Some points:
1.686 1.533 1.380 1.686 0.153 0.920 0.920 1.533 0.920 1.380 1.380 1.686 1.533 0.000 1.073 1.226 1.226 0.307 0.153 0.307 1.686 1.686 0.307 0.000
0.767 0.767 0.460 0.460 0.767 1.073 1.073 1.686 0.613 1.073 1.686 0.153 0.153 1.226 0.460 1.073 0.767 1.686 1.686 0.460 0.000 0.613 1.226 0.767
0.153 1.226 0.920 0.460 1.380 0.000 0.613 1.226 0.000 0.920 0.613 1.073 0.613 1.073 1.226 0.613 1.226 0.307 0.307 0.613 0.613 0.307 1.380 1.073
0.000 0.460 1.686 1.380 0.613 0.767 0.153 0.460 1.686 1.686 0.920 0.767 1.073 1.533 0.767 0.307 1.533 0.153 0.307 0.920 1.073 0.153 1.073 0.000
0.000 0.767 0.000 0.153 1.686 0.613 1.686 1.533 0.460 1.686 0.000 0.000 0.613 0.460 1.380 0.000 1.073 0.307 1.686 0.767 1.226 0.000 0.920 1.380
1.380 1.686 1.686 1.686 0.000 1.533 0.307 1.380 0.307 0.613 1.686 1.073 0.920 0.153 0.307 0.460 0.000 1.073 1.380 1.533 0.153 1.073 0.307 0.153
1.073 0.920 1.073 1.533 0.307 0.920 0.000 1.686 1.073 0.767 1.533 1.686 0.153 1.073 0.153 1.073 0.920 0.920 1.073 1.073 0.920 1.533 0.613 0.307
0.000 0.000 1.226 0.000 0.767 0.613 1.226 0.000 1.380 0.920 0.920 0.000 0.767 0.920 1.380 0.767 1.073 0.000 0.460 1.380 1.073 0.000 0.613 1.686
1.073 0.000 0.767 0.307 1.226 1.686 0.153 0.767 1.533 1.226 1.073 1.226 0.000 0.307 0.460 0.000 1.686 0.613 0.613 1.686 1.686 0.000 1.533 0.613
0.920 1.073 0.613 1.380 0.920 0.460 0.767 1.073 0.767 0.460 1.226 1.533 1.073 1.686 0.613 1.533 0.767 0.920 0.920 0.000 0.460 1.226 0.307 0.767
0.613 1.073 0.920 1.073 0.613 0.307 0.613 0.613 0.307 0.000 1.380 0.613 0.613 0.920 0.920 1.380 0.153 0.460 0.767 0.767 0.613 1.380 0.767 0.920
0.307 1.380 1.073 0.613 1.380 0.460 1.380 1.226 0.613 1.073 0.307 0.920 1.380 1.380 1.533 0.920 0.000 0.460 1.226 0.307 0.613 0.613 1.226 0.920
1.380 0.153 0.000 0.000 1.533 1.533 1.380 0.920 1.380 0.920 0.000 0.460 0.460 0.767 1.686 0.307 0.307 1.686 0.920 1.380 1.533 0.920 1.686 1.686
0.613 0.307 1.226 0.307 0.460 0.767 1.073 0.307 0.613 0.460 1.380 0.307 1.226 0.920 0.920 1.686 0.153 0.920 1.073 0.613 0.307 0.920 0.460 1.226
0.613 0.613 0.307 0.767 1.073 0.000 0.000 0.920 0.153 0.307 1.226 1.073 0.307 1.380 0.613 1.686 1.380 0.613 0.153 0.460 0.307 0.613 1.073 1.380
0.460 1.380 0.153 0.920 1.533 0.153 0.920 1.073 0.460 0.153 0.460 0.307 0.307 1.380 0.307 1.380 0.920 1.226 0.920 0.153 0.000 1.073 1.380 1.073
0.153 1.533 0.000 1.226 1.686 0.000 0.460 0.613 0.307 0.000 0.613 0.153 0.000 1.226 0.000 1.380 1.380 0.767 1.380 0.153 0.000 1.073 1.073 1.073
0.767 1.380 1.533 1.533 0.000 0.307 1.226 1.686 1.226 1.073 0.307 1.380 1.533 1.686 1.533 0.307 0.307 1.533 0.000 0.000 0.767 0.767 1.380 0.307
0.460 0.307 1.380 0.153 1.226 0.613 1.073 0.153 1.073 0.767 1.073 0.307 0.307 1.073 1.073 0.920 0.613 0.767 0.460 1.073 0.767 0.307 0.613 1.686
1.533 0.460 0.153 0.307 0.307 1.686 1.380 0.613 0.920 0.307 0.153 0.613 0.920 0.307 1.226 0.153 0.460 1.533 1.226 1.686 1.226 0.460 0.920 0.920
1.380 0.920 0.307 1.073 0.920 1.226 0.307 1.073 0.000 0.153 0.920 0.920 0.460 0.613 0.000 0.767 0.613 1.380 1.533 0.920 0.153 1.380 0.153 0.460
1.226 0.613 1.380 1.073 0.613 1.686 0.460 0.000 0.767 0.307 0.767 1.380 0.920 0.307 1.686 0.000 0.613 1.380 0.307 1.533 0.920 0.767 0.767 0.613
1.533 1.226 0.613 0.920 0.153 1.073 1.533 0.000 1.686 1.533 0.000 0.920 1.380 0.153 1.686 0.613 1.533 1.073 0.000 1.686 1.686 1.686 1.686 0.460
0.307 0.613 1.073 0.613 0.920 0.153 0.920 0.307 0.920 0.613 1.533 0.613 1.073 1.533 0.767 1.686 0.920 0.153 0.613 0.307 0.460 0.460 0.460 1.533
1.686 0.307 0.613 0.920 1.073 1.380 0.000 1.380 0.000 0.613 1.686 1.686 1.380 0.613 0.307 1.533 0.460 1.073 1.533 0.613 1.073 1.226 0.000 0.613
1.073 1.686 0.307 1.226 1.073 1.380 0.767 0.307 0.153 0.000 1.073 0.460 0.767 0.613 0.000 1.073 0.000 0.613 1.686 1.073 0.307 1.686 0.000 0.307
1.686 1.073 1.533 1.380 0.000 1.226 1.686 0.920 1.073 1.533 0.767 1.380 1.686 0.000 0.153 0.920 1.073 1.380 1.073 1.226 1.380 1.533 0.000 0.153
0.920 1.686 1.686 1.686 0.307 0.307 0.613 1.380 1.226 1.226 0.460 1.533 1.686 1.686 1.073 1.226 0.307 1.686 0.000 0.000 0.920 1.380 0.920 0.000
0.307 0.000 0.460 0.000 1.686 1.380 0.307 0.153 1.533 1.380 0.613 0.000 0.000 0.767 0.613 0.613 1.686 0.000 1.380 1.380 1.380 0.153 1.686 1.533
0.920 0.153 0.920 0.767 1.380 0.920 1.533 0.767 1.686 1.686 0.307 1.226 1.686 0.000 0.920 0.460 1.686 0.000 0.767 0.920 1.533 0.307 0.153 1.380
1.226 0.920 0.767 0.613 0.460 1.073 1.686 0.460 1.380 1.380 0.153 0.767 1.226 0.460 1.380 0.153 1.380 1.226 0.613 1.226 1.380 0.920 1.533 1.226
Along one direction, these points spread out more than along any other. Take the direction at right angles to it along which they spread out most. Go by this last direction. How many in every 100 of the points above lie lower along it than each point below? Round to a whole number. More than half of the points above lie lower than the first one.
0.460 0.307 1.380 0.153 1.226 0.613 1.073 0.153 1.073 0.767 1.073 0.307 0.307 1.073 1.073 0.920 0.613 0.767 0.460 1.073 0.767 0.307 0.613 1.686 26
0.767 0.767 0.460 0.460 0.767 1.073 1.073 1.686 0.613 1.073 1.686 0.153 0.153 1.226 0.460 1.073 0.767 1.686 1.686 0.460 0.000 0.613 1.226 0.767 13
0.920 1.686 1.686 1.686 0.307 0.307 0.613 1.380 1.226 1.226 0.460 1.533 1.686 1.686 1.073 1.226 0.307 1.686 0.000 0.000 0.920 1.380 0.920 0.000 74
0.000 0.000 1.226 0.000 0.767 0.613 1.226 0.000 1.380 0.920 0.920 0.000 0.767 0.920 1.380 0.767 1.073 0.000 0.460 1.380 1.073 0.000 0.613 1.686 48
0.153 1.226 0.920 0.460 1.380 0.000 0.613 1.226 0.000 0.920 0.613 1.073 0.613 1.073 1.226 0.613 1.226 0.307 0.307 0.613 0.613 0.307 1.380 1.073 16
1.686 0.307 0.613 0.920 1.073 1.380 0.000 1.380 0.000 0.613 1.686 1.686 1.380 0.613 0.307 1.533 0.460 1.073 1.533 0.613 1.073 1.226 0.000 0.613 52
1.073 1.686 0.307 1.226 1.073 1.380 0.767 0.307 0.153 0.000 1.073 0.460 0.767 0.613 0.000 1.073 0.000 0.613 1.686 1.073 0.307 1.686 0.000 0.307 35
1.380 0.153 0.000 0.000 1.533 1.533 1.380 0.920 1.380 0.920 0.000 0.460 0.460 0.767 1.686 0.307 0.307 1.686 0.920 1.380 1.533 0.920 1.686 1.686 58
0.307 0.613 1.073 0.613 0.920 0.153 0.920 0.307 0.920 0.613 1.533 0.613 1.073 1.533 0.767 1.686 0.920 0.153 0.613 0.307 0.460 0.460 0.460 1.533 10
